One turning vector, and how many ticks it has turned:
The counts run from 0 to 501.
1.435  -4.005  0.686  0.069  -1.218  2.161  -0.186  -0.029  -2.761  -1.196  2.728  3.760  0.736  0.048  -4.097  -2.281  -0.351  2.447  -1.527  -1.089  -1.133  1.052  0.258  0.240  2.993  -0.889  -1.114  3.009  -1.144  -0.205  -0.996  3.324  1.135  -0.731  3.159  0.846  -4.503  -2.219  1.878  -2.642  2.058  0.002  1.886  0.595  3.244  -0.675  1.259  -1.786  -0.688  -2.618 : 456
1.076  -0.141  2.620  3.367  0.120  2.318  2.679  -0.721  -0.787  -3.709  1.250  1.458  4.568  -1.491  -3.939  -0.360  -0.374  1.659  1.542  -0.662  1.490  1.209  -1.379  0.270  3.150  -6.312  2.083  2.462  -0.069  3.267  -0.823  0.112  2.796  0.963  -0.622  -0.546  -1.206  -0.145  0.784  -1.089  1.854  -0.424  1.284  2.764  -2.158  -1.712  3.513  -1.951  1.016  -1.424 : 477
0.944  0.257  0.601  0.563  0.760  -0.097  -1.300  0.571  -0.539  1.453  -0.535  -3.377  4.600  0.423  0.111  1.551  1.518  0.758  3.571  1.142  1.217  0.442  2.464  1.973  3.302  -2.980  3.615  0.328  0.513  -0.762  -0.134  -1.561  0.174  -2.328  -2.107  -4.283  -3.569  -1.263  -5.605  0.821  -1.120  1.524  0.200  -1.215  -0.343  -4.122  2.376  1.350  2.481  1.010 : 494
1.501  -2.827  0.271  2.224  0.249  -4.239  -0.174  -1.109  0.266  -2.271  0.028  0.933  4.816  -1.056  -1.478  -3.048  0.213  3.180  -1.860  1.315  -2.091  4.148  0.200  2.742  -0.315  -2.959  1.451  3.497  -2.353  -0.615  1.522  -1.141  0.640  1.846  -1.727  0.332  0.225  -0.918  -4.508  2.262  0.146  4.320  1.762  0.289  -0.514  -0.921  1.779  -0.301  3.333  2.710 : 209
0.974  -1.446  1.644  2.342  0.068  -2.172  -0.891  -1.801  -0.363  -0.176  -1.639  -0.557  4.264  0.770  -3.939  -3.853  4.271  -2.987  -1.154  1.260  0.446  2.574  2.498  5.518  -1.126  -0.845  -0.353  -0.195  -1.601  0.144  0.992  0.942  1.690  1.405  0.292  1.533  2.516  -0.873  -0.953  1.126  -0.723  -0.071  -1.478  -3.320  2.805  0.353  -1.881  -1.110  -0.043  -0.684 : 123
-3.390  -0.822  1.821  0.048  -1.013  4.253  0.154  -1.752  -0.975  -2.401  3.056  3.391  -2.206  -0.603  -3.497  -0.559  -2.159  -0.340  0.056  -0.598  2.550  -0.899  1.026  3.538  -1.813  2.036  1.755  1.607  -1.237  0.469  -2.805  -3.662  3.079  0.063  -0.552  1.589  0.312  4.655  -0.331  2.210  0.267  -3.979  -0.759  -1.183  1.188  1.629  0.648  -0.192  -3.000  0.548 : 45
-0.974  0.009  0.904  -1.361  1.091  0.883  1.548  1.119  -0.664  0.737  1.297  2.333  -0.619  -2.369  3.113  4.661  -1.991  2.294  0.091  -1.384  -0.048  -2.261  -0.583  -5.009  2.283  -2.867  1.901  0.489  -0.278  0.778  -2.526  -0.049  1.583  -1.163  -2.739  -1.224  -2.004  3.507  -0.313  -0.352  2.504  -0.652  -0.922  4.967  -4.272  -0.031  2.540  2.746  1.967  1.201 : 248
-1.930  -4.251  3.200  1.858  2.380  -1.795  2.794  -0.729  -1.730  0.250  -0.172  2.400  2.199  -0.495  -0.126  -1.125  -0.364  1.235  -3.948  -0.529  -2.393  3.162  2.266  0.902  2.629  -4.056  -0.831  2.099  0.147  -1.771  1.604  1.370  2.832  -2.789  -1.357  2.017  -1.569  -0.300  -1.664  -2.154  3.542  2.711  -3.325  0.750  -0.109  -0.216  0.961  2.355  3.597  0.471 : 188
-3.402  0.597  0.487  2.830  1.785  1.297  0.082  -0.141  1.131  0.210  -3.002  -1.399  0.701  0.577  -0.073  -2.056  3.302  -3.110  -2.202  -1.927  -0.699  -0.147  1.801  5.344  0.565  -2.827  -1.325  -3.406  -1.717  -0.722  -1.101  1.737  1.483  -1.562  1.650  0.817  2.283  1.780  2.473  -3.183  2.550  -1.383  -4.789  1.591  -0.469  -1.155  -1.264  -0.638  1.751  1.416 : 97
0.227  -0.464  1.793  0.890  -0.162  2.513  -0.952  -0.732  0.986  -1.038  2.821  3.833  -0.765  -0.555  -1.445  -1.349  -1.112  0.719  0.956  -2.084  -0.232  0.133  -2.520  -0.330  -2.457  0.389  0.917  2.713  -1.532  0.782  -2.139  -3.050  1.387  5.937  -0.084  4.510  2.285  2.114  -1.619  4.901  1.938  -1.646  3.411  3.026  -2.567  -0.586  -0.527  0.033  -1.609  0.529 : 299
-1.919  -0.740  -1.404  -0.982  0.643  1.576  -1.612  -3.567  1.185  -0.059  0.910  -3.034  -0.013  1.763  -3.937  -2.692  2.740  -1.288  1.224  0.696  -2.836  1.619  -2.111  3.169  0.148  -2.147  -1.100  -2.476  -1.909  0.067  1.208  -3.942  -1.480  -1.619  3.058  0.495  2.731  3.232  -3.553  3.932  0.121  0.208  1.154  -0.660  -0.284  -0.856  -2.624  0.231  -1.805  2.132 : 32
-1.961  -0.692  -3.147  -1.580  -1.365  0.474  -1.135  -4.099  -0.008  -1.877  2.516  0.713  0.211  -0.252  -5.274  -2.522  2.302  -0.995  -0.432  0.238  -1.680  -1.612  -2.157  1.669  -1.039  -3.060  -2.332  -3.140  -3.373  1.566  -0.176  -1.928  0.950  -0.787  2.390  -0.589  1.261  5.835  0.246  2.648  -0.111  -1.664  -0.331  0.087  -0.743  4.651  -0.887  -0.983  -3.354  -0.076 : 38
-1.228  -0.646  1.175  0.431  2.644  -0.979  -0.026  -2.640  -1.213  1.557  3.171  -0.849  1.465  -2.555  -2.557  1.468  4.022  -3.254  -0.740  -0.444  0.719  0.194  0.621  -3.568  2.738  -3.331  -1.182  -2.920  1.839  1.563  -0.199  1.783  1.511  -1.575  1.502  -1.978  -3.037  -1.534  4.036  -3.912  1.014  -0.935  -4.639  1.445  -1.687  1.966  0.401  -0.166  -3.309  -2.498 : 420
-2.582  1.612  1.748  0.807  -0.163  -0.987  2.541  0.393  -2.954  1.310  -1.285  -3.314  -0.084  -1.987  -1.518  1.364  -1.676  -2.318  4.396  0.706  3.076  0.869  1.446  5.369  1.087  -0.765  3.001  0.350  1.247  -1.112  0.847  1.410  -0.647  2.057  1.354  -3.226  -1.234  0.482  1.146  -2.679  1.085  0.259  -2.628  -2.497  -0.543  -2.675  2.241  -4.256  -0.426  2.276 : 402
1.536  0.686  2.257  1.200  3.004  -3.120  0.514  -1.851  0.261  2.475  -3.692  -2.470  3.888  0.312  1.476  -0.948  5.187  0.438  -3.791  3.072  -1.009  2.884  0.644  1.012  1.688  -1.323  0.436  -0.915  -0.348  0.408  0.699  1.739  -1.447  -1.853  -0.443  -0.182  -0.024  -2.878  -1.771  -0.285  -0.404  1.020  -3.847  1.248  -0.593  -1.933  -1.641  3.690  5.171  -1.001 : 179
3.775  1.261  -2.273  -1.735  -1.357  -0.455  -0.279  -0.271  -0.440  -0.022  1.450  0.404  -0.935  -2.885  1.200  1.043  -0.411  3.892  1.709  2.291  1.997  -0.554  -2.517  -3.965  0.463  -0.209  3.616  1.746  -0.869  1.856  -0.418  -0.921  -0.574  3.852  -1.063  -3.159  -3.255  -1.756  -1.037  0.806  -2.181  0.891  4.647  2.858  -3.335  -0.029  3.966  -0.334  2.161  -0.374 : 232
3.060  -0.548  -2.617  0.236  2.563  -0.697  -1.720  -1.465  0.967  -0.142  1.329  -1.180  3.097  -1.722  0.210  -0.572  4.533  1.052  -0.228  2.088  0.033  -1.933  -0.735  -3.258  1.066  -3.099  0.851  -1.628  -0.512  2.121  -0.704  -0.732  2.080  -1.505  -3.500  -5.131  -3.185  -1.997  -1.336  0.058  -2.891  0.142  -0.655  3.113  -2.441  1.101  1.791  2.388  1.193  -2.405 : 501
-0.162  1.664  1.802  -1.576  -1.266  -2.429  0.953  -0.361  -3.366  2.453  -0.375  -3.580  1.405  -0.678  -2.853  1.131  -0.037  -2.884  4.408  -0.023  0.718  0.049  0.659  3.360  1.472  -1.502  3.332  -0.281  0.493  0.157  -1.319  4.901  -1.261  -0.012  4.729  -1.352  -0.753  2.478  1.572  -0.646  1.310  -0.657  -0.428  -3.435  1.654  -1.963  -0.533  -4.896  -3.143  0.197 : 398
-3.370  -0.354  0.261  1.136  0.279  1.284  0.293  -2.811  1.176  -2.761  0.740  -0.440  1.568  0.706  -3.426  -3.083  0.555  -0.213  0.254  -0.683  -2.423  1.173  -0.439  5.609  -1.595  -3.557  -1.288  -1.753  -3.377  -0.116  0.939  -4.112  0.746  -1.049  0.470  0.992  3.315  4.842  -2.676  2.269  1.918  -0.611  -1.146  0.196  -0.996  0.414  -0.165  -0.703  -0.260  4.161 : 36
1.116  -3.708  0.925  -0.332  1.891  -1.907  1.782  -1.017  -2.297  2.340  1.452  1.420  0.286  -0.208  -1.773  -0.666  3.142  0.472  -3.663  0.267  -2.461  1.665  -1.161  -4.823  3.507  -4.182  -2.462  -0.123  0.121  0.940  -0.009  3.554  2.487  -3.470  0.369  1.016  -1.404  -0.934  0.092  -0.558  1.222  0.695  -1.370  1.299  0.284  0.875  0.086  3.059  1.335  -4.223 : 186
0.425  1.075  -0.419  1.614  1.887  -1.634  -1.436  -0.217  1.817  0.429  -0.865  -2.790  5.480  -1.085  1.345  -0.067  3.116  -0.073  1.344  1.192  0.571  -0.165  2.460  1.602  2.322  -3.344  2.719  -0.911  -0.287  -0.029  0.678  -2.909  1.243  -1.926  -3.717  -5.213  -2.340  -1.060  -4.578  0.224  -1.684  2.138  -0.912  0.726  -2.633  -2.250  1.968  0.647  2.591  1.837 : 499
-0.069  1.440  -0.992  2.285  0.883  2.818  -2.673  -0.208  2.416  -2.152  3.490  1.240  -0.612  -3.062  -2.367  -1.164  0.976  -0.845  1.466  -0.207  2.940  -1.251  0.982  1.867  -3.195  1.835  1.662  -0.345  -1.029  1.266  -2.238  -3.850  0.360  5.724  -1.242  -0.883  0.147  0.293  1.464  -0.747  -0.083  -3.603  0.930  2.187  -2.350  0.805  1.976  -2.515  -2.486  1.474 : 60
-1.425  3.163  0.527  3.297  2.319  2.630  -1.187  1.810  1.087  2.987  -2.523  -4.336  0.090  1.925  0.270  -0.193  3.524  -3.673  0.396  -1.052  -0.068  0.185  3.049  4.686  1.968  0.781  -0.492  -2.868  -0.084  -1.308  -1.746  0.205  -2.449  0.795  2.316  -0.044  0.977  -2.077  0.015  -2.381  1.248  -2.152  -1.236  0.822  -0.144  -5.398  -2.136  -0.053  0.014  2.336 : 87
2.682  0.794  1.211  2.643  0.896  -2.413  0.885  0.410  -0.817  -0.157  -0.177  1.691  1.877  -2.738  0.020  1.563  2.034  -0.546  -0.709  -0.175  3.089  -1.305  0.597  -2.705  0.694  -2.645  1.681  0.614  0.647  2.762  -3.232  5.499  2.045  2.616  -0.027  -1.675  -1.708  -2.682  5.240  -3.554  0.613  -1.382  -1.278  3.343  -1.688  1.028  1.399  -1.131  0.076  -2.359 : 156
-6.090  -0.852  -1.774  0.429  2.031  0.476  -0.621  0.491  0.291  3.539  -1.180  -2.918  -5.174  0.130  2.562  0.221  0.026  -2.030  0.303  0.107  0.280  0.245  2.467  3.228  -1.365  2.245  -0.795  -1.768  0.406  -3.307  1.214  -2.775  -0.144  1.111  -0.651  -1.239  1.224  1.949  -0.983  -2.786  2.074  1.135  -5.118  -0.267  -1.033  -0.611  -0.146  1.432  -0.085  4.452 : 346
-0.321  1.195  -2.527  -0.026  -0.467  0.880  -2.063  0.718  -1.024  1.682  2.702  -0.186  -1.528  -0.578  -0.701  1.522  1.060  -2.706  1.990  -2.887  0.751  -3.661  1.384  -0.077  0.575  -0.466  0.570  -1.869  0.243  0.626  -2.715  3.875  1.238  -0.386  2.450  -2.584  -2.901  2.040  3.869  -2.326  1.236  -3.392  0.647  2.110  -1.004  0.553  -0.308  -2.567  -4.489  -0.375 : 74
1.008  -2.940  1.174  -0.003  -1.831  -1.650  -1.868  -1.179  -1.795  -0.595  -0.502  1.119  3.278  0.777  -2.297  -2.614  0.431  0.792  -3.291  0.207  -3.501  1.809  2.013  2.615  2.217  -0.549  0.556  1.637  -2.485  -0.235  -1.192  5.007  -1.879  -3.510  4.146  0.601  -2.301  -0.934  0.076  0.467  1.205  0.466  0.661  -1.631  4.371  -1.319  -2.572  -2.215  0.610  -0.861 : 454
-0.633  -0.984  0.077  -2.324  0.715  -1.256  -2.270  -2.793  -1.800  3.113  0.384  -1.283  -0.362  0.040  -0.340  0.531  2.870  -1.800  -2.069  2.809  -0.867  -0.433  3.609  0.262  1.663  3.078  0.639  -2.050  -0.308  -1.086  -0.529  3.947  -1.340  -4.618  2.108  -3.518  -5.072  -1.653  1.492  -2.888  -1.443  -0.897  -4.848  -2.539  3.180  1.187  -1.006  0.598  -0.996  -1.307 : 429
-1.568  1.928  1.269  3.996  3.402  5.692  -0.516  1.726  1.534  2.480  -0.793  -2.511  -1.567  0.551  1.068  0.498  3.014  -2.552  0.887  -1.746  2.092  -0.603  2.508  3.396  1.647  1.340  0.890  -1.493  1.158  -0.742  -1.862  -1.858  -1.585  2.580  0.994  0.147  -0.468  -2.460  1.010  -3.359  1.621  -2.037  -1.441  2.583  -0.885  -4.352  -0.450  0.111  0.468  0.720 : 86
-1.230  -1.326  -3.162  -1.734  1.704  -0.008  -1.660  -1.428  1.070  2.734  0.983  -0.250  -1.930  -0.175  1.105  -0.472  3.125  1.777  -2.013  0.733  -2.339  -0.539  -2.861  -4.689  0.217  -2.234  -3.121  -2.393  -1.672  0.460  1.136  -2.986  -0.848  -1.414  -0.365  -0.139  0.097  1.326  -3.482  2.199  0.636  1.913  0.379  4.407  -2.698  1.753  0.240  3.601  0.648  0.296 : 267
-0.704  2.143  4.563  2.670  0.533  0.337  1.810  -0.291  -1.276  -2.054  -0.393  0.911  1.033  -1.702  -2.935  0.240  -0.900  -1.906  1.033  -0.626  2.674  2.050  -0.575  4.402  -2.088  -0.320  3.151  2.296  -0.197  1.688  -2.258  2.135  1.329  4.421  2.161  2.167  2.083  0.577  4.266  -0.790  2.001  -2.587  -2.733  0.136  -0.710  0.072  0.340  -1.985  -2.047  -0.377 : 391
0.696  3.156  0.142  -2.311  2.012  0.746  -2.357  -2.832  1.174  0.795  -0.870  -2.162  -0.773  1.029  1.139  1.753  1.021  0.974  -2.013  0.679  -4.234  -0.688  -2.989  -1.077  1.399  -0.514  0.114  -2.602  -2.946  1.177  -2.901  0.496  -4.269  -2.346  3.666  1.226  0.234  2.016  -0.667  2.323  0.735  -1.752  -0.695  4.364  -1.588  -0.034  -4.176  2.652  -0.462  1.266 : 7
2.301  -0.804  -0.514  -1.593  -0.695  2.064  -2.191  -0.982  1.092  -0.152  2.834  2.911  -1.379  -0.137  -1.929  -2.005  0.307  0.265  -0.092  -0.468  -0.468  -0.863  -4.093  -2.229  -1.741  0.628  0.299  1.852  -1.589  1.846  -1.736  -0.664  0.272  4.498  1.191  3.440  2.034  2.579  -2.285  5.839  -0.521  -1.567  5.132  2.564  -2.248  1.714  -1.645  0.148  -2.523  -1.214 : 298
-4.232  -1.761  1.990  3.833  1.248  3.394  2.739  -0.385  -0.037  0.111  -1.627  1.079  -1.759  1.053  -0.616  -0.805  2.308  -2.159  -2.866  -1.543  0.887  0.226  1.492  3.841  0.057  -0.724  -0.794  -0.957  -0.557  -0.019  -1.816  0.967  3.010  -1.052  0.115  1.584  0.305  0.906  3.769  -3.146  2.687  -3.993  -4.451  0.939  0.770  -0.769  -0.315  1.238  1.194  -2.419 : 101
-2.066  -3.492  -1.744  4.087  0.821  2.550  2.106  0.155  -0.026  0.553  0.119  -0.133  -2.545  -1.884  -4.184  -4.628  4.479  -0.574  -2.243  1.016  3.089  2.601  1.053  3.491  -0.968  0.129  -1.288  -0.572  -1.459  -0.571  2.299  -3.006  3.555  2.573  -1.445  0.060  0.643  -2.019  1.608  -2.970  0.064  0.425  -0.310  -0.087  1.089  -0.190  2.198  -0.222  0.269  -2.800 : 116
-1.933  -2.113  1.982  0.332  1.964  -1.045  -2.516  -0.635  -0.643  3.049  -0.061  -2.183  0.527  0.350  -0.903  0.055  2.049  -0.917  -1.157  2.013  -1.329  1.982  4.717  4.193  1.804  2.648  -0.040  1.149  0.048  -1.838  0.996  0.718  -1.288  -2.625  1.907  -1.181  -3.642  -3.117  -1.559  -3.112  0.304  0.510  -4.007  -2.938  3.088  -2.202  -1.102  0.123  0.688  1.412 : 433
4.040  1.204  0.330  0.807  -0.468  -3.090  -2.218  1.324  -0.635  2.980  -0.935  -3.135  3.324  -0.091  -1.162  -1.270  3.609  -1.942  2.156  2.158  1.902  0.313  1.540  2.602  0.600  0.541  2.531  1.176  0.682  -0.318  0.094  3.636  -0.881  3.714  1.724  -1.801  -1.387  -4.071  -1.545  0.813  -2.800  0.223  2.341  -2.576  1.971  -2.333  0.077  -2.929  -1.227  -0.684 : 144
-0.296  -1.012  0.170  2.440  2.811  0.422  2.704  1.976  0.110  3.520  -0.041  -1.275  -2.231  -2.398  1.083  0.794  1.960  0.780  -0.887  0.739  1.915  1.321  0.817  -1.661  2.881  -0.744  1.119  -0.552  1.319  -0.455  0.936  1.245  0.734  0.507  -1.571  -2.226  -2.998  -4.121  1.389  -5.617  0.785  1.109  -2.151  2.153  -1.137  -2.656  3.350  1.255  4.212  -1.050 : 172
